In the rows, zero is written as 128.
The rows below fall into families. The same turns and mirrors carry the whole set onto itself and the rows of a family onto each other. For each named row, which other rows are in its family? Write them in the order they are listed.
These 28 rows form 7 families of 4 rows each.
Sodut: [124 170 100 100 119 148  89 107 123 134 124 146 125  95 114 109 118 121
 105 142 148 149 113 112 107 141 104 148  90 107 144 141 116 102 141 149
 135 107 127 133 163  91 103 130 143]
Guku: [105 161 125 134 109 130 125 124 115 130 102 119 114 138 100 125 146 141
 156 103 150 145 153  92 119 134 119 105 135 118 131 127 123 126  97 188
 128 137 138 105 158 154 134 154 111]
Nimo: [116 201 134 129  93 139 127 100 114 118 131 137 121 145 119 112 107 150
 119 125 115 147 108 152 131 151 121 141 142 119 136 134 104 111 123 121
 131 117 169 118 147 137  92 156 118]
rav: [114 154 109 141 113 125 128 133 118 137  98 110 110 134 101 121 157 130
 141 108 135 121 150  85 114 140 120 109 127 126 139 117 128 117 108 178
 134 145 136 101 167 153 124 171 106]
kopuv: [114 202 124 126 104 142 131 117 107 125 129 146 123 146 132 114  92 143
 121 118 118 151 104 146 132 151 109 151 129 133 149 127 124 107 107 121
 137 111 156 119 149 143  95 160 117]
fot: [142 175 117 133 119 118 111 122 118 148 122 130 146 134 108 102 156 167
 120 122 111 124 108 106 137 101 110 123 105 116 156 138 142 110 138 185
 113 114  86 112 155 158 132  87 104]
Ziluf: [150 182 122 143 126 113 123 123 119 149 123 126 145 133 112 112 137 144
 112 119 115 131  94 101 139 106 123 114 101 114 158 137 141 102 136 177
 132 112  83 123 150 170 131  91 111]
dolob: [116 197 123 148  96 138 131 117 109 125 132 137 119 140 134 110 115 154
 120 118 118 153 115 153 142 161 110 145 124 126 132 124 113 104 120 121
 144 116 166 117 134 148 103 151 123]
guva: [140 181 125 149 125 117 105 132 108 140 113 143 149 130 120 121 155 147
 118 125 114 125 102 105 142 100 118 115  99 105 143 136 147 108 142 185
 124 123  92 111 136 167 128  95 110]
Foz: [116 186 114  98 118 159 103 107 131 122 126 156 115 102 110 114 131 120
 111 144 133 138 112 116 112 150 105 153 104  98 139 140 114 105 152 156
 129 113 109 135 156  88  96 121 138]
vura: [118 162 119 129 110 122 118 116 109 135  81 110 131 130 104 135 158 142
 147  96 147 127 144  90 115 133 111 109 146 115 136 130 116 126  99 182
 136 129 127 105 158 164 122 160 104]
Kis: [110 154 120 132 119 118 127 136 106 135  93 123 110 128 102 134 161 145
 150 101 130 130 141  89 108 125 123 101 143 117 134 131 120 124  99 178
 132 133 133  96 154 152 125 156 103]
vumag: [109 205 137 140  95 143 127 127 102 129 122 146 126 132 132 106  97 138
 120 122 118 146 101 133 134 151 105 164 129 116 138 133 111 109 112 124
 126 117 171 121 152 145  91 151 110]
kene: [116 162 113 112 124 150 104 116 129 129 125 150 111  88 110 114 122 114
 117 126 137 142 105 103 108 152 110 142  98  95 139 146 117 107 144 143
 138 101 119 138 151  90 113 112 145]
mus: [150 178 127 134 123 126 115 117 114 135 113 132 155 131 119 126 151 143
 126 114 102 121 101  98 145  98 115 121  96 112 165 145 142 103 145 173
 136 130  92 123 128 160 121  93 118]
Fud: [112 156 127 127 117 126 128 129 124 144  90 115 124 137 108 122 159 138
 136 105 122 108 148  93 114 134 109 107 145 123 133 137 133 127  98 172
 127 143 131  94 169 157 121 155 101]
Dure: [111 198 126 128  96 131 141 120 117 135 133 140 119 151 129 121  97 143
 119 123 127 147 109 153 132 157 114 153 119 111 135 133 121 105 110 124
 122 115 168 122 147 147  96 150 118]
zodu: [146 183 124 130 132 121 106 133 119 134 116 123 153 135 118 109 160 156
 115 119 111 129  94  97 138 110 117 125 101 109 148 130 141 119 142 183
 135 114  92 123 135 167 131  97 100]
Suliz: [148 179 120 143 113 133 107 127 119 134 115 136 149 138 114 123 157 154
 118 118 132 142 104 103 133 108 118 123 106 114 160 151 149 103 142 181
 120 111  82 116 136 159 123  91  97]
rog: [138 178 109 136 119 124  95 125 117 131 108 131 151 139 104 117 149 147
 129 114 115 128  98 104 140 103 116 130 110 105 163 140 158 108 140 183
 124 121  87 119 128 168 129 101 105]
bupin: [119 177 110  93 120 136 104 115 125 122 125 143 121  93 120 104 132 128
 113 138 137 136 103 101 105 151 108 153  82 100 139 146 113 101 139 151
 131 111 130 151 161  97  99 124 140]
dugu: [102 198 125 138 110 129 123 111 100 127 123 146 131 142 124 106  96 151
 118 137 110 145 113 140 140 159 121 157 139 123 129 130 115 102 107 126
 138 117 169 124 157 146 104 153 114]
pimov: [ 98 202 126 138 100 144 139 117 110 136 127 142 124 139 138 100  92 142
 118 113 116 151 116 141 143 156 105 148 121 119 149 115 106 111 104 140
 129 116 162 107 139 145  93 153 116]
Mer: [114 156 122 124 120 116 113 117 104 134  88 118 119 127 106 131 153 136
 139  94 123 117 153  94 125 139 125 121 149 121 140 131 128 120 106 186
 135 140 139 103 152 157 129 164 107]
muton: [115 179 103 106 128 146  97 120 120 141 117 151 121  98 110 109 128 129
 108 153 135 146 113 116 104 148 100 148  99  90 150 150 108  84 127 147
 128 109 127 142 150  87 103 125 139]
Sidol: [123 162 112 112 135 149 100 115 130 135 127 144 133 101 117 106 129 130
 115 151 143 146 103  96 108 137 110 144  96  91 149 154 118  98 137 136
 146 117 126 137 162  87 105 128 137]
sil: [109 176 105 110 114 159 106 124 124 137 122 149 133  93 113 116 131 119
 107 136 137 144 107 108  99 145 106 150  94 106 148 147 110  92 137 146
 120 105 115 130 156  87  86 114 133]
fubel: [114 149 116 127 118 127 129 132 115 144  94 105 116 142 100 134 150 137
 140  99 134 124 150  91 113 136 117 104 135 105 136 124 125 133 110 177
 120 128 135  96 145 156 128 162  98]

Which other rows belong to the same family as bupin? Dure, zodu, fubel
Which other rows belong to the same family as vura? vumag, rog, muton
Which other rows belong to the same family as pimov? Guku, mus, Sidol
Which other rows belong to the same family as Ziluf? rav, dolob, kene

